(in the rows, 128 means zero)
Each path below is one point turned by a fixed rotation once a step. After each direction that follows a path, write how fast that rotation turns it, in degrees a step (0 if it stays still).
Each turn is a multiple of 5 degrees from 10 to 175, or 0.

[127 142 136 128 130 131 138 137 133 129 138 125 118 138 125 132 112 120
 122 122 122]
[135 125 140 126 119 137 138 126 133 134 135 119 134 123 132 135 120 136
 118 136 131]
[139 137 119 130 126 128 148 122 126 131 133 126 134 127 120 136 123 120
 126 122 120]
[130 133 136 124 123 137 129 131 129 138 130 119 129 141 121 132 113 121
 112 128 135]
[133 134 139 125 130 131 149 129 141 137 137 124 130 122 137 133 125 127
 126 128 120]
[136 132 123 130 114 131 138 128 121 121 140 122 128 128 119 136 114 129
 119 131 128]
[136 130 132 129 125 136 141 122 129 146 119 120 138 135 127 132 125 122
 123 122 131]
[129 137 135 123 135 134 136 136 134 128 143 123 123 130 124 135 114 118
 121 129 117]
[134 132 135 128 114 132 142 127 129 132 133 122 134 128 134 132 118 136
 120 133 138]
[140 130 127 134 125 133 144 123 126 133 132 125 132 124 116 131 126 118
 120 116 115]
[128 135 134 120 130 132 131 132 125 137 129 118 130 137 121 139 109 123
 121 134 135]
Speeds:
[132 131 128 132 131 126 131 124 129 127 129 130 121 130 127 126 131 125
 130 130 123] : 155
[126 128 130 125 132 130 126 125 133 128 131 127 127 126 131 131 123 132
 131 133 125] : 110

[113 122 122 127 125 128 123 116 139 124 120 144 120 131 128 127 119 119
 120 130 125]
[127 122 124 134 120 136 124 121 132 120 126 147 122 130 136 121 115 120
 124 134 129]
[124 118 120 127 132 136 124 117 128 113 124 144 125 133 134 116 125 128
 128 126 120]
[125 119 126 115 130 127 131 113 134 120 131 143 119 129 134 117 128 122
 127 131 120]
[131 121 123 124 121 134 131 120 136 120 140 144 120 124 132 118 130 128
 122 133 128]
[124 116 122 125 130 132 134 120 133 122 132 145 126 124 125 114 130 141
 124 121 124]
[125 118 131 121 127 120 137 119 138 127 133 138 121 119 124 113 121 133
 123 125 128]
[125 123 124 131 121 125 127 121 140 116 132 129 121 117 127 112 122 136
 116 126 133]
[109 120 121 130 129 124 124 122 138 122 126 133 124 126 123 117 126 136
 111 123 130]
[110 120 128 132 129 123 130 126 137 126 127 138 123 127 128 117 113 124
 116 133 135]
[119 119 119 138 130 129 123 127 134 113 127 131 124 129 137 113 115 129
 122 133 132]
Speeds:
[124 130 128 126 129 129 124 129 121 126 130 129 128 134 133 128 124 127
 127 131 130] : 40
[130 129 133 127 125 124 132 128 130 130 130 129 125 126 129 129 123 122
 128 133 131] : 125

[130 136 117 121 129 124 127 122 117 125 129 130 136 141 117 123 115 135
 117 120 138]
[130 132 118 119 140 144 128 124 130 117 124 134 137 138 118 134 118 134
 127 119 130]
[119 132 116 127 133 134 117 116 127 121 134 130 142 138 127 120 120 125
 130 115 120]
[135 124 126 116 125 142 122 127 125 123 130 123 135 147 128 118 120 125
 126 122 125]
[141 132 115 123 133 126 131 122 122 122 133 128 133 141 133 125 112 120
 131 121 137]
[127 133 121 119 131 126 129 122 114 120 122 127 139 135 117 126 111 133
 119 119 134]
[127 130 116 120 137 143 127 127 125 121 129 138 137 136 127 134 119 136
 132 116 129]
[126 127 120 130 131 134 114 124 132 122 134 131 144 139 122 114 118 128
 128 118 128]
[138 131 123 114 129 140 125 121 126 126 134 126 132 150 126 119 123 126
 125 125 127]
[136 135 114 120 132 123 129 120 130 121 126 123 133 141 131 128 115 121
 127 113 136]
[128 129 122 117 135 133 129 122 111 117 122 125 143 135 120 127 111 128
 126 124 126]
Speeds:
[128 129 129 126 128 129 127 123 133 127 128 122 126 132 129 127 132 121
 128 127 123] : 65
[129 136 130 127 127 128 130 129 131 128 131 122 130 126 128 126 126 134
 131 127 127] : 0
[127 125 133 128 125 127 125 132 130 126 123 124 130 128 123 126 126 128
 124 127 129] : 155

[121 120 147 135 140 127 125 118 123 126 111 131 121 124 132 122 126 123
 134 125 128]
[130 132 149 132 131 122 125 117 127 129 121 134 119 122 137 114 136 125
 126 130 116]
[126 122 145 139 144 118 124 117 119 133 122 137 125 129 127 124 131 122
 129 126 124]
[134 132 151 132 140 125 129 122 124 132 126 131 119 119 137 115 130 129
 128 127 127]
[127 123 147 134 138 127 118 115 119 123 118 134 130 124 134 118 128 124
 130 123 127]
[126 130 150 133 136 126 131 121 127 130 113 132 116 122 136 116 132 126
 135 129 124]
[129 127 145 138 136 120 120 114 121 129 123 136 127 128 131 118 137 123
 125 126 118]
[130 127 150 135 146 122 131 121 124 131 124 134 119 123 131 121 126 127
 131 128 129]
[133 131 148 133 135 126 118 118 121 126 125 132 127 122 139 116 132 124
 122 125 124]
[124 123 148 134 141 126 124 118 123 125 112 133 121 123 132 123 126 121
 135 124 127]
[130 134 149 133 131 122 126 118 126 131 120 135 120 124 136 114 137 125
 127 128 116]
Speeds:
[130 128 130 126 132 132 126 129 125 126 131 126 131 125 132 127 123 130
 126 126 135] : 80

[134 121 112 127 128 121 127 135 127 123 130 121 135 131 133 123 132 135
 122 114 147]
[126 118 111 131 128 128 134 127 123 125 122 135 140 125 133 120 130 121
 113 116 137]
[122 124 119 123 117 126 124 121 127 118 130 134 143 126 130 113 124 138
 120 117 135]
[127 123 111 119 123 119 134 127 121 115 137 127 139 127 132 116 135 133
 130 125 137]
[130 122 118 128 126 128 139 138 130 119 128 131 137 134 126 111 139 127
 121 116 137]
[131 119 116 126 126 127 122 128 134 127 131 126 137 133 131 119 124 130
 122 109 148]
[125 118 109 128 122 118 132 122 118 123 129 132 136 127 138 122 124 126
 117 120 139]
[126 128 121 126 119 123 132 131 120 117 125 135 139 127 127 112 130 140
 113 121 136]
[132 120 114 116 125 130 130 126 127 118 131 125 145 126 125 118 137 135
 131 118 141]
[121 117 110 129 124 127 137 131 132 121 134 130 140 136 130 117 133 122
 126 115 132]
[124 125 118 131 123 119 125 136 133 121 132 132 132 133 134 116 124 133
 118 111 145]
Speeds:
[132 129 127 130 129 127 129 130 130 130 130 129 122 134 129 128 126 124
 127 126 134] : 70
[126 126 122 130 130 132 125 129 128 123 130 126 129 128 128 123 128 127
 124 132 132] : 0
